(in the rows, 128 means zero)
One turn sends every row of this set to another row. A few are shown first. Where does it send the rows asked after them?
gonu: [113 137 134 118 169 153 123 143 114 103 161 107]
Das: [ 96 145 112  98 128 165 106 160 149 117 152 117]
Bune: [104 157 145 108 161 172 121 140 144  92 139 108]
vali: [139 117 147 135 114 115 134 110 140 100  92 112]
Runu: [113 105 115 159 116 118 120  99 156 131 105 145]
Nesi: [110 158 112 129 147 110  99 137 127 149  94 140]
tobol: [108 159 134 109 141 172 103 136 155 108 144  93]
Tok: [119 140 131 100 174 158 121 137 131  99 146 104]
Von: [117 139 121 119 146 152 103 140 127 121 166  90]
bebor: [ 97 156 151 127 155 168 123 147 129  96 152 112]
gakub: [100 159 138 129 132 169 103 143 141 114 158  95]
bef: [ 89 150 125 100 138 170 119 164 145 102 146 129]
sil: [ 99 136 118  94 155 158 125 163 132 102 150 131]
gom: [135 121 153 137 113 119 137 111 142  96  89 115]
buk: [106 158 122 129 158 111 110 140 121 138  90 149]
kufe: [122 141 119 101 155 158 103 133 142 115 152  89]
Nosof: [102 100 123 156 124 119 120 107 139 108 120 169]
Vuz: [106 100 115 156 114 118 110 105 144 118 123 161]
sovab: [101 169 120 133 137 120  97 139 137 147  90 141]
Tiro: [ 94 111 131 161 115 127 120 109 147 105 116 170]
zugus: [ 97 170 130 134 148 121 108 142 131 136  86 151]
misa: [101 118 128 164 110 129 124 103 163 124  98 151]
sene: [133 124 152 138 106 121 132 111 147 100  89 111]
Dok: [102 113 134 161 127 126 137 105 152 112  96 161]
femu: [106 132 105  92 144 154 112 159 135 117 156 119]
boso: [ 97 110 122 162 105 126 109 106 152 116 119 162]
Niku: [138 119 147 137 107 117 130 109 145 103  92 108]
mun: [114 100 120 156 133 115 133 101 145 121 103 155]

femu goes to sil
kufe goes to Tok
Runu goes to mun
Now find these:
zugus goes to sovab
boso goes to Vuz
Von goes to gonu
Niku goes to vali

One turn sends every row of this set to another row. A few are shown first. Where does it send the rows asked after them?
zer: [169 135 130 122 150 105 117 115 131 154 167 147 120 133 113 102 125]
Milum: [147 143 147 134  65 130 154 130 141 142 146 161 154 135 132 134 115]
Daki: [177 138 130 123 141 105 127 118 113 139 178 149 124 119 128 117 133]
zaka: [161 144 165 137  78 117 149 141 135 146 137 164 137 141 113 116 114]
defib: [152 135 163 137  66 123 143 131 133 128 136 172 144 131 130 129 125]
faki: [157 139 159 130  74 121 152 129 129 147 134 175 143 140 129 135 134]
mam: [121 105 105  90 119  95 143 119 142 118 151 127 147 157 103 147 123]
Kipip: [125 160 160  98 116 119 143 142 135 129 130 143 138 144 170 122  81]
veso: [136 162 145 166 144 136  95 133 111 116 101 126 145 116 138 140  98]
sifog: [177 152 127 126 142 106 143 110 119 152 170 141 129 120 135 111 116]
fuzik: [147 142 151 101 143 124 141 127 120 121 132 149 130 152 170 118  74]
funif: [139 129 124 127 164  91 142  96 126 117 134  89 107 131 132 133 113]
dubat: [128 160 136 170 139 136 101 129 108 131  92 127 149 128 142 147 111]
bave: [112 110 133 113 101 123 148 139 153 116  74 143 117 124 118 147 116]
guvib: [114 114 112  95 111 106 146 113 125 122 162 129 150 158  99 147 124]
fovo: [130 150 134 183 138 138 101 143 121 130 110 111 141 127 142 138 105]
timav: [149 132  99 120 153 122 115 130 163 116 122 177 133 118 122 148  94]
futo: [112 110 136 130 106 140 136 144 135 103  70 138 122 116 121 134 124]
Duzup: [128 161 143 161 136 148  98 128 125 134  93 123 146 105 135 130 110]
pim: [152 134 105 123 157 124 127 111 174 129 111 162 131 112 114 141  93]
vabo: [138 127 110 133 154 130 103 134 179 129 120 165 133 131 128 136  95]
vobu: [126 147 155  99 121 124 139 139 126 134 118 146 131 151 175 130  77]
mir: [106 122 130 115 103 121 146 133 163 111  76 143 114 117 125 137 107]
Fupul: [131 120 113 175  98 105 125  99 121 102 120 124 148 135  97 141 133]
Tiz: [125 125 109 170  98 115 127 104 131 118 130 111 164 128 100 135 143]
Tani: [112 115 101  95 105 100 144 118 146 118 154 125 139 147  97 143 124]
gamo: [133 123 117 175  96 100 138 101 121 117 115 128 157 144 104 143 146]
vekar: [173 143 124 117 153 103 128 118 116 154 163 157 128 127 133 119 138]
vevu: [115 145 165 120 119 121 133 155  97 122 120 107 159 120 125 117 150]
Sus: [142 119 125 134 167  89 142 102 117 116 120  89 115 132 137 129 121]
Napi: [128 130 153 122 108 122 133 153  89 114 137 105 157 130 115 116 153]
mil: [131 111 114  88 106 112 148 125 128 116 163 146 148 164 107 138 110]
samim: [135 122 109 181  90 102 144 123 130 118 121 121 145 143  94 135 126]
Fef: [127 145 151  99 125 119 152 127 130 128 131 158 138 153 174 123  79]
bovuk: [145 122 136 131 176 102 148  99 121 117 123 101 108 127 143 136 115]
tanu: [146 109 123 135 172 112 135 100 127 103 107 108 105 129 133 135 111]
rabo: [104 112 124 121 118 127 147 133 145 112  72 144 113 111 117 142 121]
nepim: [122 152 167 123 122 115 127 147 103 126 127  90 140 115 131 112 146]
lavu: [145 135 102 123 163 124 114 126 163 128 111 172 141 127 126 157 103]
fenuf: [123 144 163 114 120 112 127 152  90 134 126 103 144 125 133 108 146]

tanu goes to futo
zer goes to vabo
Now find these:
Fef goes to bovuk
Daki goes to timav
Kipip goes to funif
Tiz goes to Milum
vekar goes to lavu
mam goes to vobu

One turn sends every row of this set to another row. A few are shown first. Where does it send the rows asked after them?
kiris: [103 104 115 125 128 150 120 154 158 159 140 134 119 119 127 132 131 145
 141 127 124  43  95 119 148 133]
toda: [110 108 117 114 144 129 137 146 125 147  71 141 102 130 120 133 160 134
 129 145 131  70 125 140 137 119]
lufit: [112 132  99 123 138 158 167 134 148 107 171 160 140 146 133 166 142 117
 137 106 114  82 122 146 117 121]
piba: [141 135 109 112 111 132 148 149  62 127 150 123  98 113 128 106 131  91
 129 105 120 102 119 160 134 125]
Nipo: [ 94 137  97 131 129 119 106 164  98 109 151 145  89 152  79 131 178 111
 162 154 144 105 106 128 133 125]
Gufu: [126 143 136 121 139 152 131 162 130 137 183 138 106 100 152 163 133 158
 153 100 136  85 151 102 141 128]
duti: [104 133 122 126 128 119 137 125 116 119 122 107  89 130 100 105 136 130
 121 144 102 137  70 169 118 152]
lago: [ 59 118 116 124 161 135 106 179 116 118 149 125 136 136 105 111 165 144
 137 104 127 107 104 142 111 152]
dofes: [ 83 144 124 150 143 146 145 170 173 131 143 138 111 132 114 160 157 181
 148 146 115 107  99 106 136 135]
geme: [131 112 132 116 127 102 115 157 100 132 140 130 119 124 124 133 128 157
 186 105 118 104 152 110  97 150]
Muve: [ 96 123 133 104 126 170 147 110 144 104 142 142  76 132  93 129 141 140
 102 132 144 123 113 148 156 161]
mimo: [120 122 123 117 111 132 145 114 115 135 144 111 120 164  80 158 126 125
 126 127 132  95  98 141  84 159]
Ged: [111 127 122 124 117 114 137 151 141  93 147 106 137 151 109 141 123 115
 117 128  95 101 104 179 134 156]
nozez: [118 129 129 116 143 139 102 137 109 178 138 160 118 138 123 136  89 132
 131 119 121 103 125 121 110 127]
Fises: [102 127 125 131 143 121 136 179  84 141 119 106  81 146 115  91 140 139
 143 157 148 128 104 108 142 113]
nuz: [ 95 133 131 132 106  90 139 132 131 148 189 108 114 125 108 140 150 115
 169 104 128  86 104 131 147 155]
nezel: [115 140 128 128 146 158 145 145  99 160 153 151  70  92 126 125 157 159
 160 123 148 114 123  84 128 113]
bog: [111 148 129 119 129 122 171 146 134 165 186 148  49 129 118 134 145 142
 131 115 108  99 144 133 111 126]
kop: [130 137 116 121 143 132 173 154 174 112 121 117 118 116 125 119 145 135
 134 132 121  70  99 133 173 123]
muba: [159 136 120 119 105 143 182 121 120 126 135 145  74 140 131 149 114 129
 145 147 132 108 135 114 148 112]
Galo: [123 107 118 109 131 137 147 146 170 146 158 164  87 141 113 118 167 130
 140 130 142 131  70 119 121 143]
Potu: [140 129 156 135 157 164 143 152 114 114 135 140  99  84  89 128 140 146
 103 154 101 124 125 124 123 117]
bovu: [123 156 131 146 102 174 123 140 102 131 123 158  83 127 125 136 168 127
 141 112 137  70  84 138 129 141]
diran: [106 123 126 114 144 133 167 134 139  66 163  92  83 131 133 124 170 152
 148 128 144 124 112 143 136 145]
daruk: [ 99 142 132 133 142 135 138 142  69  99 137 101 125 129 117 142 111 139
 141 125 118  84 170 135 135 121]
kat: [104 109 146 117 162 134 132 155 128 105 154 155  90 104 130 101 150 147
 158 126 134 124 159 107 168 122]
Tifiz: [121 104 132 128 123 158 209 159 127 135 128 144 141 135 116 126 129 135
 124 109 115  93 142 113 139 122]
Nul: [101 130  86 114 119 113 166 195 127 126 146 115 117 108 114 135 128 161
 139 125  89 140 138 135 151 143]
Tigu: [121 166 126 132 131 125 169 154  78  95 156 126  90 130 109 134 155 126
 137 125 118 169 129 143 118 129]
Nukel: [119 122 133 136 137 146 108 145 109  93 123 102 156 101 116 133 133 134
 143 135 130 117  80 132 153 144]
ros: [105 140 103 129 106 155 162 171 104  93 197 145 113 161 105 125 132 136
 159 107 131 139 124 112 128 146]
vana: [ 93 143 119 149 121 143 127 167  59 149 180 140  99 133 115 147 147 122
 141 128 115 135 112 128  98 119]

kat goes to toda
lago goes to daruk
Now find these:
Tigu goes to nezel
diran goes to Fises
kop goes to duti
Tifiz goes to Muve
piba goes to bog
nuz goes to Nul

